Rotation paths and how fast each direction turns (degrees a step):
Each turn is a multiple of 5 degrees from 10 to 175, or 0.
Each row of a path follows its step; steps can be skipped.
path 1
step 0: [ -1 -14 -19 -12 -13  -5  10 -12 -10  -8  10 -11 -10   4   0  -6  13  16
 -24  13  -4  -2 -30  -3  -5   6 -11 -12]
step 1: [ -3   7  20  -2   3   5  12  17 -18   2  -2   2  -2 -10 -15   6  -3  -7
   3  25  11  11   9  -2 -10   0 -36  13]
step 2: [ -9   1 -28 -17   3   1   8   7  -5 -23  13 -13   8  27  15 -11 -18   2
 -11   4  12   0   4   0  -8 -10   0   4]
step 3: [ 25   6  -2 -16 -27  14  11  -7 -13   6  -7 -11   2   0 -10  14   4   9
   7   1   4   1  -8 -23   1  10 -11  23]
step 4: [  1 -10 -24   5   0 -10  -2   2 -13  -1  13  -4   2   1 -16 -10 -13 -16
 -24  14  11  -2 -23  13  10   6 -21   0]
step 5: [ 14  -7  25  -2  -8  16  10  28  -9  -7   2  -6  -6   4   8 -16  -8   6
   4   7  22  13   5  -3 -11  -4  -3  18]
step 6: [  4  22 -15  -2  -1 -15   1 -14  10 -19  22 -24  -3  17 -10   3 -11  10
  -8   8  11 -10 -12  -5  -3   6   7  14]
step 7: [ 17 -17   9 -25 -12  -1 -13   6  -9  20 -12  -4  13   5 -17   2  11  -1
   2  11  11   8 -19   5  -9   6  -7  19]
step 8: [  4  -6   1  12  14   5   6  18  -2 -13  25  -5   4  10   5  -9 -22   3
  -8  20  -8 -12 -18   0  -3  24 -15  -7]
step 9: [  5  -6  11 -13 -15 -18   4  -3 -13   2  13  -4 -15   5  17  -1   8  11
   4  16  20   0   8 -13 -17 -13  -3  26]
Speeds:
[ -4 -10   0  -7  -1   9   4   6   3   0   3   0   0   7   0   0   1   1
  -1 -11   2   6   1   6  -2   7   3  -5]
135
[ -1   1   2   5   4  -5   5   2   8   3 -10   7   1  -3   0   1   7  -2
  -5  -8  -3  -6   7  -2   2  -1   7  -6]
0
[-4 -2 11 -2  0 -8 -3  1  5 -2  3  2  3  8  0  4  5  4  2 10 -8  2 -5  2
 -5  3  4 -3]
40
path 2
step 0: [ -2   6  11  -6  -3  27  16 -11  10 -17   9   9 -12  -4  12 -11  12  15
   9   7 -18   0   4   9 -25  -7 -16 -11]
step 1: [ -7   9  12   1 -20  -3   2 -19   8  -5  16 -25  -3  17  12   0 -16   5
 -11  -4  -1   2   9  19 -25  -7  16  -6]
step 2: [  6  -5   8  10   3   0   0  -3  -4   1 -10  -4  16   4  -6 -12 -13  14
   5 -22 -13   3  29  -8 -15  14  31  -3]
step 3: [ -8  -5  21   5   4  13  15   9  -3  -4  10 -12 -22 -19 -13 -19  -8 -14
  14 -21  -7   8   4 -19   5  -7   7 -13]
step 4: [-23  -5  -6  -2  -1  -9  18  13   4  16   4 -17 -12  -3  -1 -17   5  10
  -9 -14  31   0   0  -8 -21  -6  -8  -7]
step 5: [ -7 -17  -2   5  15 -27  -4   0  -3 -12 -30   2  -1  -7  18  -5 -15  15
  -1   2  10  17  -3  -5 -13 -16   4 -10]
step 6: [  1  -4   2   3  11  -1  12   6   3  -3 -25   0 -34 -22   6  12  -9  -6
   4   4 -19  -2   8   3 -19  -2  -3  23]
step 7: [  5  10  -9 -10   0   1 -11   5  20  -1  13  -5 -22  -1 -19   1 -16  16
  17  12   3 -24   2   2 -23 -18   2   3]
step 8: [  7   0  -8 -14  -1 -22 -21   1   0  -2  -6 -21   3  -2  -6 -14  -4  17
  13 -13 -19  -3   8  26  -6   6 -12 -16]
step 9: [ -4  15   6  -9  -6 -12   9   6 -23  -9  -5  14  -6 -19  -7  -2  -4   1
  -6 -26 -20 -11  -4  21   1 -10  21  -6]
Speeds:
[ -4   4   0  -9  -5  -4  -2   4  10  -3   6  -2  -1   1   5   1   0   6
  -3   0   2   2  -2  -3   0   7  -9 -11]
100
[-6  3 -5  1  7  6 -9  2  2  8  4 -1 -2  1 -7  0  4 -4 14 -4 -1  4 -3 -2
 -3  2 -1 -4]
85
[-4  2 -6 -2  0  2  4  8 -1  1  5  6  1  0 -1  9 -3  1 -4 -4  9 -6  0  4
 -7  7  9  3]
140
[-2 15 10  6 -3  5  5  9 -2 -1 -3 -1 -3 -3  6  1  0 -3  5 -1  0 -4 -5  2
  2  0 -4  1]
120
[  3   0   4   4   8   1   4   4  -6   0   1 -10  -1   3   0   4  -2  -1
  -4  -1   7   9   4 -13  -3   1  -1  -2]
35
[  5   8  -7 -10   2  -5  -3   5 -12   2  -4  -2  -4  -1  -5   2   1  -1
  -2  10  -3  -3  -1   1   2  -2   0  -4]
25
path 3
step 0: [ -6 -10 -22   0 -14  -7   8  14  23  -9   5  -3   3  13  13   1 -37  -8
   9 -11 -18  -1  -4  -6   8 -23 -18   5]
step 1: [-24  12 -10  -1   3  -7 -11 -16  -9   4  -6   1   4   1 -22 -13 -17  -3
  13  -6   7  21 -25  15 -18   3 -12  28]
step 2: [ -1  -7   7   6  21 -10 -20   4   3 -25  -6  29 -10   1  -2  11  10  -4
   4  18  21  -6  -5 -15  -6 -24 -18  10]
step 3: [-18  -2  -9  -4  15   7  14 -24  -7  -9 -17   4  15 -18  -2   7  17 -14
  14   2 -20 -25  14  -6  -1  12 -20   0]
step 4: [  8   4  -2  -9 -27   6   7   7  -2 -13   8 -17  -1   8   6  27  -1 -22
  21   5  16  -3  20 -18 -16  10   8  21]
step 5: [-15  27 -20  21 -20  15 -11 -17  -8 -18  10  -2   9 -20   4   4 -10  20
 -17   4   1  13  10 -11   7  -2   3   4]
step 6: [ 11  -5  -1  -6 -17  -1  -3 -25  38   4 -16   9   5   9  -2  22 -28   7
 -14  -1  19  -7  -8  -1   1  -1 -15  -7]
step 7: [  0 -18   3  -4  24  21   4  -6  -3  -8 -13   0  -4  -9 -17   7 -20   0
 -11 -12  -2  19  15  34  -4  -1  -5  27]
step 8: [  1  10  14  -2  15  12   4  10 -15   5   4  14 -10   4  -6  -1 -36 -23
   1  20   3 -20   3 -18  13 -22  -4   9]
step 9: [-17  -6 -29  -3   6   0  -6  -3  -7  25   3  -4   3 -15  -1  -4   5 -23
 -20 -17  -3  -3   5 -27 -16   3 -21  11]
Speeds:
[  6   2  -5   0  -4  -5   1  -3   8  11  -1   2  10  -2  -9   2   2 -10
   0  -2  -4  -3  -4   2   0   5   0   3]
130
[ -1   5   5  -3   3 -11  -2  -4 -10   2   0   2   3  -2   6   9   8  -5
   1  -5  -1   1   7  -7   0  -1   2  -1]
55
[-3 -6  7  2  5 -8 -4 -7  7 -4  0  8  2  0 -5  0  3  9 -7  1  5 -2  0  3
 -7  4  1 -2]
85
[ -4   3   5  -1  -7  -7  -4   2  -3  -5   5  -5  -1   1 -11  -9  -8  -3
   3  -1  -2  -4   9   1  -2  -1   5   2]
100
path 4
step 0: [ -5   1  15 -13   9 -21 -25  -6   2  21   9  -8 -14 -12   4 -13  -8   9
  11  -4 -11   2 -21 -19  11  -9   2 -13]
step 1: [ -6  15  18  15   6  -3   4   2 -13  -3 -15   2   9  23 -18  -2  15   9
  11 -15 -27  13  -3  19   3   6  -4 -13]
step 2: [ 25  20  -3   6   0  15  19 -12  15 -14  -7   3 -17 -11   8  12   4   7
   1   5  -3  23 -14  -5  15   1  -4  14]
step 3: [ 33  -3   0 -12   6 -24 -10  -2 -11   8  19   5  -4  -7 -12   9   6  -7
  -4   7   8 -10  -2  -1   7  -2 -34  -2]
step 4: [ -7   9 -14 -13 -14  -3 -14   5   4   6  -7   7 -29  12 -16  -4  -4   5
   3   7 -34  -6  19   5  -4 -16   1 -14]
step 5: [  5   6  20  17 -29   2 -16  10  -2 -17 -24 -27  -1   7  18   5   4   9
   6   1  -4   5 -11  -5   5  -7  -9   2]
step 6: [ 29 -12  10   4  -8   8   4  27   6  12  19  18   3  -2   5   6  12   5
  -8  -5   0  26 -10   4   4  10   2 -17]
step 7: [  1   8   5 -10   9 -21   1   1  38  -2  -8  16  10 -10 -13  -2  -3  -7
  10  13  -2   0  -4  -2   1 -26 -12 -14]
step 8: [ -4   4  17  10   0  -1  -5   3 -10  -8  -1   2   3  15 -17  17  15   8
 -13   0 -20 -18   8 -18  25 -19   4  16]
step 9: [ 16   5 -11 -10  -5  -8   3   9   5 -18  -2  -5   0   4  12   4  -4  42
 -16   1 -15   4  -9  -9 -13  21   1   1]
Speeds:
[ -3  -7   5   6  -9  -1  -4   6  -1   5  -5   2  -2  -2   2  -5  -2  -6
   0   0   7   6  -1  -4  -3  -5   6 -10]
55
[  2  -1   0   3   3   8   7   0   5   2  -5   2  -5  -5  -4  -4  -4   7
 -10   0  -5  -4   0   5 -10  -1  -1  -6]
145
[  2   5   4   2   1   8  -2   3   0  -1   4  -9   4  11   6   0  -1   3
   6  -2  -3   7  -6   2 -10   4   3  -3]
85
[  6   1  -1   6   7  -4 -11  -5   5  -8  -5  -2   2  -6   3  -2   1   6
   6  -4   7  -4   5  -1  -2   1  -1  -5]
160
[  3 -11  -3   1   3   0  -1   4  -4  -3   8  -3  -5  -6   0  -3   7   5
  -1   6   2   0 -12  -6  -2   5   0   1]
115
path 5
step 0: [ -6   2  -6  -4 -25  -4 -18   3 -15   3 -15  -1  12  18  23  -2   0  16
  -5   0  -4  -9  -7  10   1 -19  -7   0]
step 1: [ -5  14  -5  -9  -6  16   0  -9  21  -5   2  15  11 -12  -9   7  -7 -11
  17  11 -17  -5  -2   9  11   0 -24   6]
step 2: [ -5 -11  13  13   3   1  23  -2   7  10  -2   6 -26   6 -21 -13 -18   1
  -8 -13  -1 -13  -8  -7  -6  -2 -10   4]
step 3: [  2 -19  -4  10   6 -21 -15   7 -11 -21  -2 -21  12  12 -13 -15   7  -4
   7 -10  -7   5  -2   2  -2  11  -4  -6]
step 4: [ -4 -11   4   6   9  18 -19   2 -10  -1  18   5  -2   6  19  12  -4  -4
  12  13   0   8  20  -9   7 -17  -5 -11]
step 5: [  7   8 -14   4  16  13  29  -1   2  11 -14   6  10  -9   7  -2 -12   0
   7   0  14   7  -7  -6  16   5   9 -14]
step 6: [  5   0 -11 -14  -7 -12  -5  -3  17   0 -11 -12  -6   6  -3  17   0   5
  -9 -24  11 -15   4 -19 -16   9   2  -8]
step 7: [ 13 -11  -6   1   4   6 -17  -1   1  -6  14  -1   0 -28  -6   9   6   9
 -15  -1 -17  10   9  22 -13   5   6   3]
step 8: [  1  20  24   2  11   0   5  -2 -20  12  -4   3  -2 -13  -1  -3  12  -2
  -2  -2   1   9  -3  -7  -2 -33   4   8]
step 9: [-30  -5 -12 -18 -15  -3  -2   8   2   9 -12  -6   8  -3  12 -17   7   2
  12  -4   4   2 -21  -3   4   6   8   9]
Speeds:
[-1  3 11  6  5 -5  3 -2  6  1 -1  6  7  2 -2 -2 -8  9 -3  3  1  5 -6 -4
 -4 -2  6 -2]
120
[-5  2 -4 -1  5 -9  9  5  8  6  6 -1 -6 -5  4 -3  3  4  5 -3 -3 -5 -2 -7
  4  3 -3  0]
100
[-5 -2  3 -5 -5 11  6  0  9  4 -7  0  0 -1 -5  2  0 -3  9  1  9 -1 -5  1
 -4  6 -2 -2]
90
[ -1  -1   1   2   5  -2 -10   6   7  11   0  -7   5  -1  -4   5  -2   2
   0   9   1  -4   6   6   4   0  -4   3]
115
[ 4  4 -6 -2  4 -4  3  4 -1 -8 -2  2 10 -7 -7 -2  0 -4  6  2 -3  6 -2  5
  4  9  3  2]
170
path 6
step 0: [-25  17   8 -16 -19 -14  -9 -17   6  14  19  10   3   1  -9   4 -17   3
   1   5  21   6  -9  19 -15   5   4 -15]
step 1: [ 11  -4   6   7  -3 -26  11  11  13  -3  -6  16  27 -17  -7  -7 -25   9
  -6   6  22   7  -6 -11   8   9  -6  -6]
step 2: [  6  -7   8  11  -2   4  -6 -13 -27  -3 -21   8  11 -10   3  11   7 -13
 -18  -7  11  35 -17   3   2  10   3   2]
step 3: [-24   4  25   0  -1  -3  26 -20 -15  12   9  -8  -2   4  24   4  -1  19
 -11   8  21   8  10   1  -3   2   9   5]
step 4: [ -9 -19  -5 -17   6 -10  24  10  -5 -16   0  11  -3   8   4  20  -8  10
  13 -12  29  -4  -5  -5   3   6 -11 -21]
step 5: [ -7   8  -3  -9  -9   2   9  10  -4  10 -23   0  16  28 -14   9 -10 -12
  -3  -5   8  11 -25  -3 -22  21   1   8]
step 6: [ -3  -2  25   0  16  -3   1   1  -2   8 -10 -20  23 -13   7  -2 -20  13
  -2 -22  10 -12 -11   8 -13  -7  16  20]
step 7: [-13  -7  14   2  23  21   6   5  -3  -8   9  25  26   2   9  12   7 -11
 -15 -21  10  -6   5   5   1  -7 -12 -12]
step 8: [-27  -9  14   8 -17  21   4  -5  15   0  -8   6  15  28   1  -9   5  13
  12  -6   3   9  -5   8  12  22   8  -6]
step 9: [-11  -8 -22   3  12  -8   6 -18  13   3  -7  -2  15   6  -7  -9  -7  25
  11  -6  20   4 -20  13   1 -17 -16  18]
Speeds:
[  4 -10   1  -3  -4  -1   0  -1   2 -11  -6   0  -1  -7   0   4  -3   8
   4  -2  -3  -4   4   8   2   6   7   3]
155
[ -4  -4   0   2  -6   5  -9 -12  -7   1  -4   1  -3   5   1  -5  -5  -2
   4   0  -3   0  -5  -8  -4   2   5   8]
120
[ 4  5  5 10  4  7 -7  5 -1 -3  0 -1  1 -7  9  5 -6 -3 -7 -4  0  5  4 -2
  2  3  0  8]
80
[-5 -8 -6  2 -5 -3  0  5 10  6  1 -2 -3  1 -4  0 -7  0 -1 -7 -3  8  5 -3
  0  7 -7  0]
95
[  0   0  -4  -1  -1   1  -5   0   1  -1  -3   7  -2   8  -5  13   7  -5
 -10  -2  -4   4  -1   2  -1  -1   9  -3]
135
